Named turns come first, each shown by rows before and after it. Which turns, in which order, take the first row of each pair that follows to the second? Write the first one first, as in the answered first pair.
turn Z:
[ -5 -15  -3  -5 -21  -2   3  -7 -13   4  -8  -9   5  -3   3  15  -9   8
   1  -2  -4 -11   6 -12   9 -12   5   4]  ->  [-12 -13   3  -1 -19  -8   1 -16  -6   4 -12  -9  -8 -16  -8   4  -8  10
   7  -6   2  -3   5  -4   1 -10  -1   1]
[  4  14 -13   7  -4 -10   2  10   8   2  -4   6   3  -3   5  -3  -5  -5
  13  -1   3   3  -1  -4   1   5   5   0]  ->  [  4  13 -16   7  -2  -7   3   9   9   4  -1   7   1  -5   1  -6  -6  -5
  12  -2   4   3  -1  -6  -1   6   4  -1]
[ -4   4   3  -2   1 -17  -9   3   9  -5 -12  -2  -1   0   5   4  -7   2
  10   0   0   4   2   4   2  -6  -1  -1]  ->  [  3   4  -3   6   9  -6  -7  -4  10  -1   0   3 -11  -3  -9 -11  -4   3
   5  -8   5   6  -1   0 -10  -1  -6  -4]
turn Q:
[  9   0  -5   3  -8  -4  -8  -6 -10   2   7  -5  -1   2   5  -6  12 -10
   1  10   6   4  -7   6 -12   0   2  -9]  ->  [  8   5 -12   1  -2 -11 -15  -6  -5   2   5  -4  -1   4   2  -6   8 -11
   5   7   5   4 -10   2  -6  -6  -1 -11]
[ -4  -2 -14   2  14   7  -8   3   9   3   7   4  -6   2  -8  -3  -1  -2
  -6 -13   0  -6   2  -5   1 -16 -16   8]  ->  [ -5 -12  -8   1   6  17  -2   4  -8   5  10   0  -1   1   1   5   4  -1
 -17  -6  -4 -11   5  -4   1 -13  -8  12]
[  3   7  -9  -4  13  -7 -11   4   6   0   3  -1   5   9  -1   7  -6   0
   0  -1  -5  -7  -2  -7  15 -13  -3   6]  ->  [  2  -7   7  -3  -6  13   4   1 -14   1   5  -5   3   2   6   4   4   1
 -12   8  -3  -6   5   1  -2   4   7  11]
turn J:
[ 1  1  2 -3 -5 -1  1  5  1 -2 -2  1  6  4 10  8  1  0  2  5  0  1  4 -1
  1  1  6  0]  ->  [ 2  1  3 -1 -8 -1  0  4  6 -3 -4  2  3  3  8  4  0 -3  6  3  2  5  2  1
 -3  4  4 -1]
[ -6  -7  15   2 -26  -2  10   3  -1 -10 -11  -6   0   2  11  -2   0  -5
  15   8   7  12   9  15 -15  18  13  -3]  ->  [-10 -11  18   3 -24   0  12  -3 -10  -8  -8  -7  -4  -6   6  -6   5   0
   9   8   7  11   9  17 -13  18  11  -2]
[ -3 -12  19  -2 -10  -3   6  -9 -12   5  -1 -10   2  -2   9   6  11   8
   6   9   9   1   9  13  -2  15  12  -1]  ->  [ -1 -12  17  -4  -8  -3   7  -7 -14   6   1 -10   7   1   9  11  10   7
   5  11   6  -2   7  11   1  13  12   2]
turn E:
[ -3  12  -9   3  19 -15 -11  -7   2  -3   4   4  -4  -6 -16 -10  -4  10
  -5  -9   0  -2  -9  -5   6 -16 -10  -1]  ->  [  1   8  -1   9   7  -5  -2  -8   9  -6   1   4 -15  -9 -18 -21  -2   4
   2  -7  10   8  -4   3 -15   3  -6  -6]
[ 0  4 -7  2  9  7 -6  5  7 -1  0  1  0  6  1 -9 -6  0 -2 -4  1  2 -2 -8
 -2 -8 -3  1]  ->  [ -6  -3   6   4   0  11   0   0  -1   0  -3  -3  -5  -5   2 -13  -1   1
  -1  -1   4   5   2   3  -8   0   0   1]
[ -1 -11   4   1   3  -4  -9 -11   2   5  10  -2  -2  -6  -6 -14  -2  -2
  -6 -15  -5   1  -8  -6  -6  -7   6  20]  ->  [  4  -8   0   1   3  -3  -8  -9   8   3  13  -1  -2  -2  -6 -15  -3  -4
  -3 -17  -3   1 -10  -8 -10  -5   5  18]
turn T:
[-11   0   4   6   8  -2  -8 -12   0   2  -3  -2 -13 -14 -14  -8   5   7
  -1  -8   6   4   1   9   0  -5 -12  -3]  ->  [ -1 -10  11   3 -11  13   6   2  -7  -4  -6  -2  -3  -5   5   0   7  -2
  -2   5   9   4   9  12 -12  15   2  -1]
[  5  -1  -5  -1  -8   7  12  -4 -17  -2  -3   6  23   2   7   2  -1  -5
 -11  12  -5 -11  15  -7  10  -5   0   6]  ->  [  2   5 -10  -2   3  -3   2  -8  -9   0  -3  10  19  -1  -4   0  -2  -1
 -10   4  -8 -12   9 -11  19 -16  -9   4]
[ 0  6 -5 -1 13 -6 -2 -5  3  5  2  1 -2 -2 -9 -1  0  2 -1 -5 -4  0 -4 -3
  5 -9 -8 -2]  ->  [ -3  -2   6   1   2   6   6  -8  -7   4   3  -2  -6 -10  -7  -4   6   1
  -6   2   0   2   0   5  -7   4  -2   1]
[-3 -5  7 -1 -4  2  3  2 -9 -2 -2 -8  4 -3 11  3  4  2  3  7 -3  0  3  7
 -2  4  6  5]  ->  [-1  0 -1 -2  4 -6 -3  6 -1 -3 -3 -4 11  5 11  9 -3  1  9  4 -6 -3  0 -1
  7 -5  5  3]
Now pairs of rows:
(2 to 3 turns a pair)
[ -9   7   2   6   3 -10  -6  11  24 -12 -11  -1   6   3  -9  -3  -5  -4
  11   2   7   0   2   5   2  -7  -4 -19]  ->  [-11   8  -4   3  10 -12  -8  11  18  -9  -5   1  11   6  -9   3  -4   0
   4   1   1  -5  -1  -1  10 -16  -5 -15]  E J E
[ -1  -3   7  -6   6  -5 -10  -9   9  -5   2  -1   3   1   5   9  -6   0
   0  -1  -5 -12 -20  -5  18 -17 -14   0]  ->  [ -4  -5   8  -5   6   1  -8 -10   2  -2   5  -2   3  -2   6   9  -4   2
  -7  -1  -6 -14 -18  -6  18 -18 -14   3]  Q T T
[  3  -6   7  -4  -3   8   4  -7  -7   4   6  -3  -6  -7  -6 -10   7   3
 -12  -4   3  -1   7  -2  -8   3  -8   3]  ->  [  1  -1   6  -4   4  -1  -3  -9   5   2   4  -2 -10  -7 -13 -15   3   3
  -4  -7   5   2   6  -1  -5   0 -14  -1]  Q E
[ -8   9   0   1   6 -11  -3  -3   4  -3   5  -6  -2 -13   4  11   1  -5
   1   4 -14  -6  -8   5  15 -11 -14   6]  ->  [-12   7   7   4   1 -12  -1  -7   8  -5   0  -7  -9 -20   1   5   2  -5
   8   4  -7   0  -6  13   6  -4 -15   3]  E E Q
[  9   9  -7  -4  -9   9  14  10  12  -5  -6   7   8  10  -5  -2  -6  -6
   9   4   4   6  -1 -12   6  11  -1   4]  ->  [  2   8  -9  -8  -2   2   7   7   2   0  -5   5  13   7  -2   8  -5  -1
   1   4  -5  -1  -4 -16  24  -4  -2   9]  E E
[  8  10 -15   3   3  -7  -2   7   9  -3  -5   2   0  13  -3  -1  -9  -5
   9  -8   6   7  -5  -1  -2   1  -3  -3]  ->  [  9   7 -15   2   1  -3   1  12   5  -3  -3   2   7  17   2   3  -8  -6
   6  -4   3   4  -3  -5   0   1   2  -2]  Q Q T
[-12  -9  12   2 -13   0   9  -7 -11  -1  -4  -4  -4 -11  -3  -5   0  -2
  -2   5   3   0   5  11  -9  10   1   7]  ->  [-14  -5   2   0   5  -5   0 -12 -14   6   5  -2  -3 -12 -11  -5   0   4
 -10  -4  -5  -8   0   1   5  -7  -7  10]  E T
[ -7  -2  -8   1  20  -1  -4 -14 -10  14  12  -3   6  -6  -7   2   8   8
 -16  -8  -9  -8  -3 -12  21 -16  -6   4]  ->  [ 17  -3  -5  10  -2  23  18   1   7   5  12   5  -1   8  -3 -14   6  -9
  -5  -2   6   3   5  -8 -16  19   4  -7]  E J T
[ -2   3   6   5   0   9   2 -10  -6  -2  -3   1  -7  -4  -4  -3  -2  -3
   2   2   1   6   2  -2 -13  14  -2  -3]  ->  [ 1  7  5  1 -4  1 -1  0  1 -5 -8  2  1  6  5  6 -7 -7 10  4  0  5  3 -4
 -7 11  2 -5]  T Z
[  3  -9   6   1  -7  14   6   0  -5 -14   0   4  -2  -3   1  -4   3 -17
  -6   1   5  -6   9   0  -6   4 -13  -8]  ->  [ -8  -8   9  -3  -5   2  -1  -1 -13 -14  -5  -1   3  -7   7   7   3 -12
  -7   6  -2  -8   7   3   9  -6 -14  -4]  E Z T
[-13  -7  12  -5  -2  -2   2 -11 -22   5   7  -3   3  -7  -2   2   6   8
 -10   1  -7  -3  -4   0  17  -9  -4   8]  ->  [ -1  -4   9  -7 -12   1   6   8 -14  -3   3   1  18  10  12  14  -2  -4
  -1  10  -7  -4  -1  -4  13   0   7   6]  T J
[ -1  -6  11   0 -11   2   2  13   3  -7  -6  -2   5   5  18   4  -3 -10
  18   9   5   1   5  11  -8  17   6   2]  ->  [  7 -10   5   3 -10  18   5  13  -3  -2   8   0   0   4  12  -4   2 -12
   5   5   7  -2   5   3 -16  21   6   3]  J Z Z
[-10  -8   5  -7  -6   2  -2  -3 -18   9  -1  -1   6  -7   6  11   5   9
 -12   2  -6  -2  -3  -2   8  -6   2   1]  ->  [ -8 -10  10  -2 -13   5   1  -6 -12   7  -5  -3  -6 -15   0  -1   6   9
  -6   3   3   7   0   8  -4   4   0  -1]  E J E
[-14  -4   9  -1 -12   8   1   1 -24   9   1  -4  -8  -2   7  -8   8   6
  -5   2   3  -3   5  10  -3   8   5  -3]  ->  [-18   7   7   2  -4  -8  -9   0  -5   6  -8  -2 -16  -2  -2 -14   2   5
  12  -6   6   4   2  13   0   0  -5  -9]  J Z Q
[ -1   5  -4  -5   5  -4  -2  -2  -9   2  10  -2   3   4  -2  -1   3   1
  -4   0  -7  -7   0 -11   7  -3 -12   5]  ->  [ -7   6   1  -4   3 -11  -6  -9  -5   0   3  -5  -3  -3  -5  -6   3   4
   3  -3  -2   0   0  -3   6  -4 -14   4]  Z Z
[ -9  -1   4   7  -3   4   7  -7  -1  -7  -3   0  -8 -13  -5  -8  11   4
  -7  -4  -2   2  -1  -5   3   1   1   9]  ->  [ -1  -3   0   6  -7  13  12   1  -1  -8   2   3  -3  -4  -5  -6   9   0
  -8  -3  -2   0   1 -10  -2   5   5   6]  Z E E
[ -3   4  -6  -4   9 -14  -7   3   2   1  -4   1   4   3  -1   5  -2   6
   4   2  -3  -3  -2  -4  14 -13  -3   1]  ->  [ -9  -6  10  -1  -7  -3   5  -4 -13  -1  -6  -5  -4  -9   5   2   7   8
  -1   9   3   2   4   8  -1   1   2   4]  Q Z
[  4  17 -14  -4   6 -21 -12   4  19 -13 -12   9   3   8   0   2 -11  -4
  16  -5  -2  -2  -1  -9  18  -5  -6  -1]  ->  [ 15  -2  -2   4 -18  20  14   3  -5 -11   1   7  -2   1   4 -10   3  -8
  -4   4   8  -2   9  -3 -19  25  10   2]  Q Q Z
[-13  -1 -10 -11 -11  -3   9  16  10   6  -6  -4   5   7   3  21  -8   0
  16   7  -4  -3  -8   6  13  -1   8  -5]  ->  [ -9   4 -16  -1   0   3   5   2  21   9   2   1 -12   0 -20  -1  -5   3
  14  -7   3   3 -11   2   1  -1  -4 -11]  E T Z
[  2  -4   1   8   1  10   6 -10   1   4   4   1 -16 -10 -14 -19   5   2
  -3  -7   8   7  -1   6 -19   7  -4  -4]  ->  [ -4   2  -2  -6   3 -17  -6   9   3   2  -7   0  13  11  11  17  -7   1
   4   4  -9  -6  -4  -3  18 -14   2   2]  Z T Z
[ -4  -1   5   2  -1 -10  -3  -5   5   0  -4  -3  -7  -9  -7  -6   1   3
   4  -4   2   5  -3   6   2  -2  -6  -1]  ->  [ -4   0   8   0  -4 -13  -4  -3   6  -3  -8  -3  -2  -4   0   0  -1   0
   8   1   1   5  -3   8   3   0  -4  -2]  T Q E
[ 14   0 -11   5   3   6  -1   6   9   3  10   8   2  10  -6  -6  -1  -7
  -2  -4   2  -3   0  -9  -8   2   0  -5]  ->  [  3  -2 -10  -1   9   0  -6   0  -3   6   9   3   7   4  -3   5   1   0
 -11  -4  -5 -10  -4 -10  11 -12  -1   1]  E E
[  1   9   5 -13  12 -23 -17  16  25  -1 -13  -2   3  17   6   5 -14  -7
  17  -6   4   4   3  -4  14  -6 -12  -9]  ->  [ -9   6   5 -12  25 -23 -25  -2  11   9  -3  -4  -5   1  -5  -1  -4   6
   3 -13   0   0   0  -3  23 -17 -20  -4]  Z E E
[ -7   4   9   1   2  -4  -8 -10 -17   1   0  -1  -7   3  -5   2  -1   9
  -4  -4  -5  -6   3   7   7 -10   4   7]  ->  [ -9   7   9   3   3 -11 -10 -11 -10  -1  -4  -1 -10   3  -8   0  -3   8
   1  -6  -2  -2   3   9   7 -10   3   5]  J Z
[-2 -8 16  1  1  2 -2 -1 -8  0 -7 -2  8 -5  5  5  1 15  0 -8 -8  4 13 13
  4  9  0 -3]  ->  [  3  -9  13  -1   2   8   0   3 -11   1  -1  -2  13   0   5   9   1  15
  -4  -7 -11   0  14   8   4  11   3  -2]  Z Z Z
[ 10 -10 -11   6 -10  16   6   0 -11  -4   9 -12   3 -14  -8 -13  12  10
 -20   2   2  -6  -8 -17  -3   7   4   7]  ->  [  0  -3 -14  -5  -5  -9  -7   7  -5  -6  -2 -14  16  -8   3   6   2  13
 -11   6  -8 -10 -10 -19  23 -10   4   9]  Z T
[ -3   9  -2   2  -1  -7 -15  -7  22  -3   1 -10 -18  -5  -3   2  -2  -3
  13  -9   3  -8   3  -3   3  -4 -13   8]  ->  [ 12   5  -7   1  -7  14  -5   7  12  -2  12  -7  -6   9   5   8   1  -9
   0  -3   1 -18   5 -16  -4   5  -1   9]  T Z T
[ -2   6   3  13  -7   6   4   3  18  -4  13   8  -8 -16 -16 -26  -9   4
  10  -4  -1   4  -7  10 -17   3   5  -7]  ->  [ -3   0   8  11 -15  13  10   6  10  -4  13   7  -5 -16  -9 -23  -5   4
   4   2  -1   1  -5  11 -22   8  11  -6]  T J
[ 22  -6   0  -3 -11  16  13   6 -13  -5  -3  -8  11   8   9  10   0  -9
  -5  13  11  -6   3   7   0   1   9   4]  ->  [ 13   4   4   4  -7  -5   2  -7  12  -9 -15  -9  -6  -4  -7  -6  -7  -7
  18   3  20   8   0  21  -3  -3  -5  -4]  T Z E
[ -8  -2  10   9  -5   6  -1  -4  -1   3  -2  -1 -10  -6  -6  -7  11  -5
  12  -1  10  21  10  11 -13  10 -15  -2]  ->  [  6  -3   5   8  -7  19   6  11  -2   2   4   3   0   9   3  -1  11 -11
   7   3   7  14  12   1 -17  17  -6  -2]  T J Z
[ -7   5   4 -15   4 -28   0  -7  -1  -9  -7  -5   3 -16   7   8  -1  11
   7   9   0   9  -1  10  25  -6  -4  11]  ->  [ 16   7 -13 -16   8  -7   7  11  -2  -7  11   4  17   9  13  14  -3   0
  -4  10  -6  -3  -2 -13  20  -2   5  10]  E Z Q
